One turn sends every row of this set to another row. A few are shown first. Where does it send the rows asked after them?
Ter: [-11  18  14   3 -22  12   0  25   4 -14  13  13  -8  26   9   0  -5  -5
  -7   6   2   3  18 -12   8  -3   7  12   1  29   4]
nure: [ -6  -9  18  19  -6 -11  12  23   4  15 -17   7  21 -12 -11 -23  -9   3
  -1  19 -18   7  36  17   9   7  -8  12   5   5  -2]
Res: [ -9   6  13   2   0  15  -7  27   4  -9  11   6  -5  21  17 -30 -17 -10
  -3 -13   0   0  37 -33  -7  -8  -7  11   4   8   0]
Tema: [ -2 -11   8   4   4   0 -16 -17  11  23   2   0 -25 -19  13  18 -17   0
  -2  15  -3 -24  17   6  11 -30   4 -21   0  -6  -5]
fani: [  2   6  11  32   6 -10  -2  -3   8  17  -9  -4 -16   0  -2   7 -43 -13
  16   8  12 -30  22  13  -3 -18 -14  -6   4  11  -5]
retaz: [ -3 -20  15   3  -5  -2   0  15   2   8  -9  14   9 -24 -11 -30 -11  18
   1  24 -24  -7  39  -6  10  -9  -6   6   1 -14  -5]
pafa: [  9  25  15  -1  14  -3 -14  -5 -13 -34  21   2   3 -12  -6  -6  11 -18
  22 -10  -4 -15  -2   1   8 -10   2  17  -5 -29  12]
Poso: [ -5 -15  29 -11 -12  -6   5  16   9  16  -3   6  11 -19  -4 -16   4  19
  -9  21 -16   8  22  12  20  -8   3   0   6  -5  -1]
nosan: [  3 -18 -16   3   9  11  13  19   4 -29  -7 -13   0   5 -14  -5  -9 -25
  20 -20  -2  -3 -14   8   7  18 -30  39 -11  -9   7]
zigob: [ -1 -13   2  24  -5  -4 -14  -3  -3  25 -16   0 -14 -14  18  -7 -30  -7
  10   4 -21 -28  38  11  -4  -9  -8  -7  16   0 -14]
pumuf: [-18 -15 -25   9  10  10  -5   4   8 -11  -4 -19  -5   5  16  19   4 -22
 -18  -3   0  -3  -7   0 -13  11 -26   9 -32   5  15]
pefir: [  0 -15 -15  -5  16  16   5  17  21 -25  -8 -11  -2   3 -20   8  25 -17
   6 -21  11  -6 -14   6  12   9 -12  28 -18  -8   5]
medo: [  0   2  20  27   5 -10  -6   6  17  20 -13  -3 -14  -1  -9   0 -37  -8
   9   6   8 -29  30  14 -10 -21 -17  -6   4  13  -9]
tiv: [ -5 -14  15  -3  -2  -2 -22 -10  14  27   2   0 -26 -16  10   9 -20   4
  -3  12 -10 -22  20  13   2 -32  -1 -15   5  -3  -3]
Gozal: [  6 -20  26   9   9  -8  15 -15  11  13   0  -9 -14 -16   5   8 -29  -8
 -12  -3  -3 -20  13  -8   9 -15 -17 -26  12   1 -26]
vipuv: [  2 -24  28   8   6  -6   6  -9  17  13  -3  -3 -15 -20  -3   4 -24  -3
 -18   2 -14 -22  25  -9   3 -18 -19 -21  11   0 -27]
Zukoz: [-12  -6  22   2  -5  -8 -10  26  10  19  -7   9   7 -12 -15 -29 -16  12
  13  23  -5   0  32  17   1 -11   0  13   1  -8  14]
nifa: [-20 -22 -24   3  -3   4 -14  10   2 -19  -1  -9 -16  -6  -2   3  10 -13
  10  -7   2 -35  -1 -19 -22  33   3  -3  -6   1   3]
zik: [  1 -32  -8 -21   4  14   8  12   7 -28   1 -15  -8  -6  -9  -4  16 -11
  12 -27  -7  -8 -19  -5  15  21  -9  21   4 -20  -3]
puf: [ 15  16  19   1  13  -2  -2 -10 -19 -38  18  -4   8 -14   1  -7  12 -20
  11 -17 -17  -9  -1  -5  15   0  -9  13   0 -29  -3]
did: [  5 -35  -4  -6  -8   0   6  13  -9 -11  -2 -23 -18   7 -33   8   3 -28
  34  -3  14  -4  25  23  -1  13   5  12  -4 -21  12]
niboz: [ -1 -14   2  20   2  -5 -12 -10  -7  27  -9  -5 -17 -15  23  -7 -31 -11
  17  -4 -11 -28  33   4   0  -9  -3 -13  18  -8 -12]
bok: [ -4  -3  16  29  11 -13   5  -6  15  28 -13  -9  -7  -6   4  18  -7 -20
  -5  -9   8 -17  22  16   4  -3   3 -22  12  16 -15]
bolor: [-17   4  -3   8  -8  20 -12  13  -4  -7  13  19  -4  12  23  -1  -1 -13
 -16   6 -20   8  34 -20   3  -7   7  11  -5  12   8]
Tufu: [ -4 -16 -14  -7   6  12  -2  13  10 -14  -8 -31  -8   6  30 -10   5  -6
  -9 -25   8 -18  -5 -15  -7  13 -30   4 -17  -7  -6]
Mifu: [ 20 -33 -12  -6  -8  10   3  10  -9 -22  -6 -21 -22   3 -30   3   4 -12
  33   2  10 -21  31   5   9  -1  -3  12 -14 -29  -1]
ped: [  9 -41  -4   5   3   3  21   6  -9 -16  -5 -23  -8   5 -30  15  -3 -38
  12  -1   3   7  25  15   4  11 -16  12 -14 -21   5]
ledud: [ -2  -6 -17  -9 -19  10  -6  11   5 -27   1 -20 -21   7  11   6   0   9
   5   2  10 -36 -18  -9   1  12 -14   3 -17   7  -3]
rir: [ 15 -38   1 -12  11  10  12   7   2 -10  -4 -32 -13   8 -19  11  11 -24
   5  -8  15   8  23  17  10 -11 -15  11 -23 -29   8]
dag: [-17  -2  25 -14  -7  12  -4  19   5 -12  28  14 -13  16   6 -10 -23 -10
 -11   2  -3  10  17 -28  -5 -11  -2   5   5   9  10]
zoda: [-10 -23 -25  -6  12  14 -11  16   3 -16  -5  -8  -7  -3  -9  -6   9 -25
  28 -21  -5  -6  -5  10  -2  18  -3  34  -6 -23  20]
bize: [-24 -25  -9  -1   3  -2  -2   9   3 -17   9 -16 -13   2  -2   2 -26 -25
   5  -5   5 -12 -15 -10 -30  25 -25   6 -10   1  16]
zir: [ -3 -11  33   4   8  -9  11  24  22  10  -9   6  17 -13 -23 -23  -6  12
 -11  15  -1   4  31   2   8 -12 -13   4  -4  -3  -5]
Ked: [ 22 -36  -8 -15 -12  13  11   6 -12 -14  -8 -33 -16   5  -5   6  13 -11
  17  -6   3  -3  24  17  24  -1  -8  11 -10 -29  -4]
Nukup: [ -6  -7  22  20  -3 -15   5  -1  18  26 -13  -6  -8  -8   2  17  -7 -13
 -11  -3  -4 -13  22  22   3  -4  -1 -17  15  21 -17]
Matog: [ 10  24  20  13  21  -6   1  -4 -11 -36  17   0  12  -8 -14  -5   2 -31
  14 -15  -5  -7   1   0   4  -1 -13  19  -5 -21   6]
Zesuv: [  7  22  13  11   9  -8  -8  -5 -22 -29  15  -1   9 -11  -2  -6   9 -30
  23 -19 -13  -8   1   9   5   9   2  19   6 -21   8]
sivat: [ -2 -26 -23 -14   5  19  -6   6   6 -34   4   1 -15  -9 -21   4   2 -10
  21  -2  -9 -16 -17  -4   9   6 -11  30 -15 -24  11]
Kivo: [-14  -4  11   8  -1  11   1  20   5 -15  12  17  -3  10   3 -11   7 -16
 -17  -9  -8  -2  36 -38  -4   8  11  -2   9  16  -8]
Puzit: [  7  23  22   0  18  -5  -4  -6  -8 -27  19  -5   9 -10  -2   3  20 -28
   7 -20  -5   1  -6   9  12  -2   0  13  -2 -22   7]

Ked -> did
vipuv -> zigob
niboz -> bok
Now find these:
pumuf -> ledud
Matog -> puf
zoda -> pefir
Kivo -> bolor
Poso -> Zukoz

One turn sends every row of this set to another row. A few are shown first. Where does it send the rows asked after them?
Sigo: [  9  15 -20   4  14  -7  -3  24  25  22 -13  22   1  -4 -16  25 -13]
bil: [ 20  -7 -48  -6  -3  21   2  14  47  25  16 -10  -8  36  12   4  -8]
rosi: [ -7   8 -26  -4   8   2   8  20  18  13 -14  20  -5 -18  -2  14  -6]
Nin: [-12   3 -14 -18   8  -3 -26  14  36  25 -18  10  20  31   0 -16  22]
bofa: [ 21   0 -31 -28  -7  34  19  24  33  21  27   6 -11  27 -14   0 -14]
Fulo: [ 18   9  -8  -7  32  16   9   8  18  31  18   8  11  51 -14 -21   8]
Zuno: [ 35  -5 -27 -12   2   7  18  11  40  25  41  18  17  33   1 -11  -9]
tidi: [  1  10  -7 -21   1   4 -23  25  18  13 -23  29  20  27 -23  -2  18]
Movu: [ 23 -19 -35  10  -9   6  16   8  20  14  12  26   4  47   3 -10  21]
rifil: [-10  -6  -1 -40  10  18 -11  22  29  19 -10   6  24  14  -2  -3  -6]
Rela: [ 17   0 -15 -17   1  20   5  15  13 -11  19  13  29  26  19 -21  11]
tak: [ 31  12 -34 -14  10  13  24  13  19   4  15  29 -21   9 -17  13  -5]
dugov: [  8 -18   0  18  10  16  -2  16  15  25  18   6  15  51  -5  -7   1]
Duza: [ 24   9 -46   9  16   6  16   7  24  22   2  20 -28  27 -12  14   1]
kig: [ 23 -10 -17 -14 -21  15  -1  25  28  -9  32  19 -13  19 -20   6   1]
Bisil: [-12  -3   2 -38   7  16  -9  29  32  21  -8   8  27  22  -5  -9  -4]
buk: [ 29 -16 -23  -4   1   4  21  16  15 -11  20  23  -1  48  -8 -11  13]
buko: [  3   7 -24  -9  21  10  16  15  17  19 -28  12  -3   5  -5  24  -7]
gune: [-10  12 -18 -28  17   9 -15  29  36  29 -15   0  27  35   3 -15  -1]
vatib: [ 31 -19 -12 -17  11   5  20  11  31   1  40  14   2  37 -11  -8  -3]
rekuz: [ 29   0 -29   3  -4   3  -8  14  31   6  11  18 -25  44 -29   5  20]
Benad: [-16  -2   4 -24   7   2 -16  37  23  10  -5  14  15  26 -22 -12   2]
Rom: [  4  10 -24  -5  27  -8  -2  14  26  -1 -18   7  -5   0   3  22 -11]
sive: [-12   5 -17 -15  13  -5 -31  11  36  24 -16  11  17  23   0 -11  20]
Nesad: [ 10  19 -20 -16  23  -5   2   4  30  15 -14  22  -4 -11 -13  17   0]
zevo: [ -4   8  -4 -22   3   1 -22  26  22  11 -22  24  23  35 -18  -9  20]
vitid: [ 28   6 -54 -10  -8  13  -3   3  40   9   3  12 -13  35   5  -5  29]
sebet: [ 24  -9 -32   8   1   3   2   5  29  -9  12  22 -21   9   0  23   1]
Losa: [ 20  -9  -6  11  -2   5 -19  11  31  12  25  12  32  31  14  -7   5]
mumem: [ -4  16 -23 -29  22   7 -16  26  35  27 -18   3  25  32   3  -9  -5]
lise: [ 28   7 -49  -7  -2  15  17   4  30  10  11  22  -9   0  13  12  -3]
kedu: [ 20  -6 -31   8  11   9   9  13  33  21  22  12 -20  10  -7  23 -22]
Tet: [ 16  17 -19 -13   4  19  12  14   7  18  19  27  20  30  -5 -33  23]
zigo: [-19  -2   0 -21  11   5 -16  39  16   9  -6  14  12  22 -23  -5  -4]
viz: [ 21  -7 -45   6  -3   4  17  11  32  36  29  18   9  38   9 -19   7]

Sigo -> Nesad
rifil -> zigo
Fulo -> Rela
Now find these:
gune -> Bisil
Movu -> viz
tak -> sebet
bofa -> kig

